In the data rows, 128 means zero.
Some points:
[110  89 145 117 150 130 127 144 161 215  99  97 126 112  79 128 109 122 170 192  75 115 156  97  84 181 160 125 159 172 126 165  89 142 161 154 121  89 113 147 116 132 143 105 143 130 104 106  89 139 124 205  60  96]
[110 111 146  78 149  94  80 121 135 213 154  72 117 125 147  82 131 120 145 181 128 130 101  75  54 161 176 183 125 191 103 138  74  96 195 181 137 159 138 148 126 170 152  99  75 110 122 119 131 151 151 193  94 103]
[146 188  93 129 122 126 120  85 127  70 181 154 123  89 128 104 155 163 128  72 167 148 130 172 149  99 101  98 143 109 174  87 198 101  82  94 154 146 164  68 181 107  91 146 124 115 149 107 135 103 102  31 212 151]
[138 137 119 162  74 141 120 136 123   3 114 158 105 137 147 130 117 147  92  63 146 141  86 203 190  79 101 173  82  67 101  71  81 164 104 124 132 138 115  94 120 154 112 187 142 107 124 144 104  79  93 118 177 180]
[140 144 121 144  87 135 139 130 106  57 127 138 110 139 179 118 119 163  79 114 151 115  85 124 148 112 135 172  66  98  78  63  96 107  91 137 102 157 120 170 109 122  93 117 117 134 135 159 116 134  86 128 163 143]
[167 182 140 211  90 118 124  53  79   9 119 143 133 161 165 152 146 112  86  79 216 159 139 147 182  98  60 151  77 104  68  57 168 134 102 128 136 144 120  87  71 158  58 179 111 122 157 178 153  64 100  95 194 147]
[122  94 143  96 173 148 105 156 184 241 230 150 165 111  77 103 154 188 168 181  60 147 142  85  95 160 180  68 161 131 205 230 142 153 114 143 121 141 149 112 175  81 132 122 194 150  99 116 119 189 126 130  89 103]
[102 103 126 123 150 123 102  91 110 200 122  90 156 172 143 132 100 101 186 168 160 152 140  98  99 138  79 148 161 160  60 204 153 131 153 117 140 131  78 151 101 146 165 126 141 137 117 161 137  96 126 199  44  75]
[118 116 103 160 164 135  87 121 128 194 148 111 147 160  89 155 139  96 204 162 144 166 190  91 142 139   4 106 129 148 130 130 197 172 149 122 210 111 123  93 153 145 177 125 164 166 143 132 143 101 155 134  87  75]
[ 98 130 145  52 123 113 144 140 106 153 130 114 140  88 162  78 139 143  97 151 155  89 103  64 106 144 174  83 108 135 219 125  92  83 101 178  76 138 137 169 138  78  79  83 117 108 153 127 137 171 105  89 132 134]
[148 147 145 155 104 115 126 121 118  64  89 120 130 166 213 143  82 178  88 120 141  86 117  98 115 146 101 148 105  75  29  45  81  93 117 152 117 170 121 166  79 120 104 121 110 130 144 195 131 136  81 164 122 159]
[148 144 120 133 130 113 111  88 114 117 118  94 136 122 188 141 102 117  77 139 188 117  89  99 125 147 131 142  90 101  16  59 119  99  96 169  98 177 106 149  77 143 104 123  74 164 204 168 156 141 123 151 127  89]
[188 127 108 198  70 135 166 161 105  47 153 170 121 153  60 141 122 164 132  70  57 150 175 210 178  83 100 148 148 133 217 140 120 173 117  24 149  99 103  62 113 153 114 164 159 126 103 105  92  83 121 106 182 215]
[130  78 131  80 152 158 115 109 173 219 125 108 121  91  90 100 144 125 133 185  73  93 147  90  78 170 194  95 159 191 150 185 101 116 134 149  63 115 121 159 148 133 152  97 100  99  95 100 118 176 117 152 103 114]
[ 98  88 120 120 147 119 155 156 153 212 114 107 139 107 118 148 136 122 183 167  63 123 178 110 109 115 170 122 163 173 165 169 126 149 181 130 124 107  77 141 153 142 164 100 179 147  96 112 107 122 131 152 101 117]
[109 155 138 101 136 118 115 124 135 129 104 122  85  96 178  80 141  82 114 131 148  90 109 134 104 143 159 125 120 143 102  79  80  66 133 174  81 108 174 159 119  95  95 118  75 108 126 117 124 138 131 121 138 112]
[152 123 169 109 156 101 107 105 113 101 112 107 115 137 198 145  94 107  75 104 159  92  91 113 151 133 160 121  90 105   9  60 108 101 133 182  97 169 126 167  91 133  90 129  78  99 166 193 146 152  97 141 121 133]
[ 98 147 161  48 167 132  98 141 160 153  98 104  95 108 168  83 136  66 121 171 144  68  72  91 103 170 163 108 148 149  82 111  61  77 119 255  55 140 178 159 128 127  92  84  66 100 172  93 137 181 122 120 112  65]
[119 121 127 101 117 158 186 177 161 131 194 152 145  98 150  73 159 167 116 106 108 131  62 130 102  98 194 129 117 109 166 153  99 105 126 143 144 131 151 174 173  87 127 122 144 160 108 118 141 163 121  80 139 154]
[140 114 158 116 161 100 149 144 124 172 145 182 150  98  71 124 147 171 168 164  92 136 223 134 115 132 169 137 180 171 191 172 148 141 182  93 105  90 141  94 169 133 134 114 157 114 121  95 155 141 133 113 100 132]
[133 146 132 178  68 113 196 181 118   9  99 166  99 150 132 125 129 139  85  60  99 107 122 210 225  43 133 161 109 109 154  79  84 134  88  41 142  87 120 109  85 153 136 147 105 100 103 123  96  56 106 156 179 208]
[122  83 134 170 116 126 155 148 130 124 138 144 134 149  62 166 125 187 151 100  68 156 153 135 170 113 120 139 161 171 208 160 135 187 156  59 147 105  99  93 124 168 161 123 144 154  28 116  80 114 168 139 105 150]
[132 184  96 155  95  99 117  71 101  28 100 150 128 115 137 102 160 118  82 143 169 143 136 172 131  90 136 149 135 134 153  73 123 115  79 142 108 111 164  97 143 109  96 173  77 103 132 103 132 109 121  54 222 178]
[108 107  81 162 154 117 125 116 109 184 145 116 146 161  92 146 152  67 189 127 129 155 169 121 139 114  75 108 139 126 146 172 220 178 147  91 195 118 114 114 151 152 185 161 167 157 113 100 113 108 165 122  99  90]
[127 112 121 156  64 135 133 138 117  29  88 148 117 150 191 100  74 156  52 113 126  84  75 122 143 140 129 138  92  72  50  42  61 113  95 146 102 132 111 164  75 159  87 114 100 146 159 184 134 107  93 149 138 152]
[177 158 111 227  85 125 165 123 104  23  77  79 128 195 127 222  91 109  87  42 139 140 185 183 196  90  41 157 138  88 157  74 180 161 137  50 152 111  80  71 112 104 129 169 161 161 128 179 152  50 140  79 203 168]
[156 104 144 101 154 127 143 165 136 143 196 159 135 112  22 131 159 170 115 126  70 150  98 130 115 114 175  85 140  80 209 207 174 137 100 110 202 143 161  96 194  92 128 139 182 150  55 101 105 239 165  90 104 126]
[ 90 146 150  74 145 138 163 154 158 178 117 107 135  81 148  72 147 136 127 150 147 118  61 101  74 166 177 115 135 141 155 131 126 101  98 180  82 147 157 196 139  60 101 100 120 105 155  99 141 178 111  96 134 116]
[110 112 130 128 123 124 142 143 110 174 125 161 116  98  61 152 137 109 172 147  54 166 166 148 124 102 146 115 156 132 176 188 132 157 180  59 181  74 130 122 165 129 178 100 148 149 103  89  83 151 160 154 108 126]
[118 190 123  86 134 140 120 127 173 152 131 119 105  51 131  81 155 108 117 121 157 113  75 166 110 130 154 109 141 138 170 125 110  85  97 169  50 132 173 171 160  56 109 109 111  96 170 112 146 166  88  82 185 114]
[158 132 132 137 119 135 115 107 112  85  82 150 149 159  74 150  95 121  98  72 126 187 175 135 160 153 108 103 105  84 190 153 162 173 121  87 152 120 118  55 158 109 125 180 145 156 144 141 139  92 202  78 161 155]
[186 131 134  95 132 127  91  66 122 147 132  93 139 129 156 167 125 121 158 185 156 128  91  60  79 152 138 142 128 149  54 145 111  86 142 150 114 139 112 183  96 177 135 107  98 129 128 145 146 124  89 191  72  92]
[154 162 136 126 132 118 102  60 136 128 114 117 103 123 188 125 117  96  74 158 200 122 131 116 109 134 106 125 100 127  21  93 120  80 115 190  77 157 143 140 104 107  96 149  73 119 170 157 164 139 113 187 177  93]
[129 113 121  83 144 169 101 143 155 222 173 115 134  86 125 100 194 147 164 174 145 136  72  89  90 150 182 107 127 110 158 198  83 154  92 165  85 143 138 193 132  91 133 111 135  94 113 157 141 157 110 116 101 130]
[ 84  90 127 124 137 121 110 149 153 195 101 103 141 152 106 174  89  91 188 136 113 129 143  97 113 141  91 106 146 145  73 167 163 141 165  92 175 102 114  52 141 164 188 106 161 141 108 112 120 120 187 197  75  86]
[123 138 106 152 136 160 168 170 124  18 155 167 123 134  96 119 132 132 118  72 144 124 116 191 169  74 119 142  94  95 158  90 151 125 117  79 185 121 172 103 132 132 110 154 159 123 123 110 136  99 132  78 173 175]
[130 114  85 140 132 135 136 157 112 123 172 146 130 143  71 108 176 110 196 116  90 138 217 184 139 124 121 169 172 152 212 170 168 165 138  64 144 106 138  70 156 159 162 131 201 125 119  72 120  87 138  88 123 153]
[118 139  99 134 142 139 111 149 118 123 167 150 135 123  46 156 150 124 168 115 148 194 162 164 136 102  57  77 120 107 199 217 249 166 118  67 178 132 135  71 183 109 165 162 138 143 170  89 140 110 189  69 138 108]
[100 116 134 141 165 155  96  83 145 201 119 138 157 168 171 200  92 108 158 168 144 158 153  74  92 162  75 138 138 151  41 119 149 158 149 124 149 136  69 192  93 144 148 125 140 121 107 142 160 113 134 203  49  66]
[148  89 138 154 104 127 182 196 115 100 120 171 122 139  99 130 128 128 127  79  72 147 139 239 189  76 135 124 151 146 240 176  82 178 160  41 140  76 121  98 124 136 162 123 156 158 109 122  85 128 189 140 126 181]
[ 83 145 130  89 123 115 104 103 143 179  79 111 125  94 196 109 131 106 116 168 149  93  94  94 117 165 150 120 120 138  43 105  71  93 127 203 114 154 202 182 114 145 107 114  86  82 164 130 139 156 109 165 113  67]
[128 147 156 143 134 115 125 104  92  64  81 106 133 153 173 165  69 125  73 113 178  93  77 100 150 140 119 173 101  97  22  46 105  92 160 173 137 171 105 146  71 153 106 133 102 127 147 152 150 132  90 103 112 116]
[ 86 136 125  53 154 127 116 139 130 165 123 106 111 103 177  76 125 145 110 140 154  42  53 108  69 174 165 102 127 148 108 140 112  71  86 224  76 156 158 166 127 108 121  82  75 105 146 130 122 182 132 136 120 142]
[152  99 126 190 119 134 140 136 106 138 123 117 129 190 104 196 106 127 143  86  83 162 234 126 159 135  71 148 127 126 146 118 228 175 174  59 184  97  41  79 118 155 184 158 175 161 100 121 115  57 156 136 121 144]
There is one direction along which these points spread out most. Take the direction at right angles to it along which they spread out most. Go by this last direction. How far along it is each point below, from 0 to 99? The average is 50, and the first point in the table lies past the average. One standard deviation of the points above along it is 16.
[140 144 121 144  87 135 139 130 106  57 127 138 110 139 179 118 119 163  79 114 151 115  85 124 148 112 135 172  66  98  78  63  96 107  91 137 102 157 120 170 109 122  93 117 117 134 135 159 116 134  86 128 163 143] 30
[140 114 158 116 161 100 149 144 124 172 145 182 150  98  71 124 147 171 168 164  92 136 223 134 115 132 169 137 180 171 191 172 148 141 182  93 105  90 141  94 169 133 134 114 157 114 121  95 155 141 133 113 100 132] 67
[122  94 143  96 173 148 105 156 184 241 230 150 165 111  77 103 154 188 168 181  60 147 142  85  95 160 180  68 161 131 205 230 142 153 114 143 121 141 149 112 175  81 132 122 194 150  99 116 119 189 126 130  89 103] 80
[110 112 130 128 123 124 142 143 110 174 125 161 116  98  61 152 137 109 172 147  54 166 166 148 124 102 146 115 156 132 176 188 132 157 180  59 181  74 130 122 165 129 178 100 148 149 103  89  83 151 160 154 108 126] 68
[129 113 121  83 144 169 101 143 155 222 173 115 134  86 125 100 194 147 164 174 145 136  72  89  90 150 182 107 127 110 158 198  83 154  92 165  85 143 138 193 132  91 133 111 135  94 113 157 141 157 110 116 101 130] 66
[119 121 127 101 117 158 186 177 161 131 194 152 145  98 150  73 159 167 116 106 108 131  62 130 102  98 194 129 117 109 166 153  99 105 126 143 144 131 151 174 173  87 127 122 144 160 108 118 141 163 121  80 139 154] 55
[148 147 145 155 104 115 126 121 118  64  89 120 130 166 213 143  82 178  88 120 141  86 117  98 115 146 101 148 105  75  29  45  81  93 117 152 117 170 121 166  79 120 104 121 110 130 144 195 131 136  81 164 122 159] 30
[118 139  99 134 142 139 111 149 118 123 167 150 135 123  46 156 150 124 168 115 148 194 162 164 136 102  57  77 120 107 199 217 249 166 118  67 178 132 135  71 183 109 165 162 138 143 170  89 140 110 189  69 138 108] 58
[138 137 119 162  74 141 120 136 123   3 114 158 105 137 147 130 117 147  92  63 146 141  86 203 190  79 101 173  82  67 101  71  81 164 104 124 132 138 115  94 120 154 112 187 142 107 124 144 104  79  93 118 177 180] 23
[110  89 145 117 150 130 127 144 161 215  99  97 126 112  79 128 109 122 170 192  75 115 156  97  84 181 160 125 159 172 126 165  89 142 161 154 121  89 113 147 116 132 143 105 143 130 104 106  89 139 124 205  60  96] 72
[ 98  88 120 120 147 119 155 156 153 212 114 107 139 107 118 148 136 122 183 167  63 123 178 110 109 115 170 122 163 173 165 169 126 149 181 130 124 107  77 141 153 142 164 100 179 147  96 112 107 122 131 152 101 117] 70
[128 147 156 143 134 115 125 104  92  64  81 106 133 153 173 165  69 125  73 113 178  93  77 100 150 140 119 173 101  97  22  46 105  92 160 173 137 171 105 146  71 153 106 133 102 127 147 152 150 132  90 103 112 116] 30
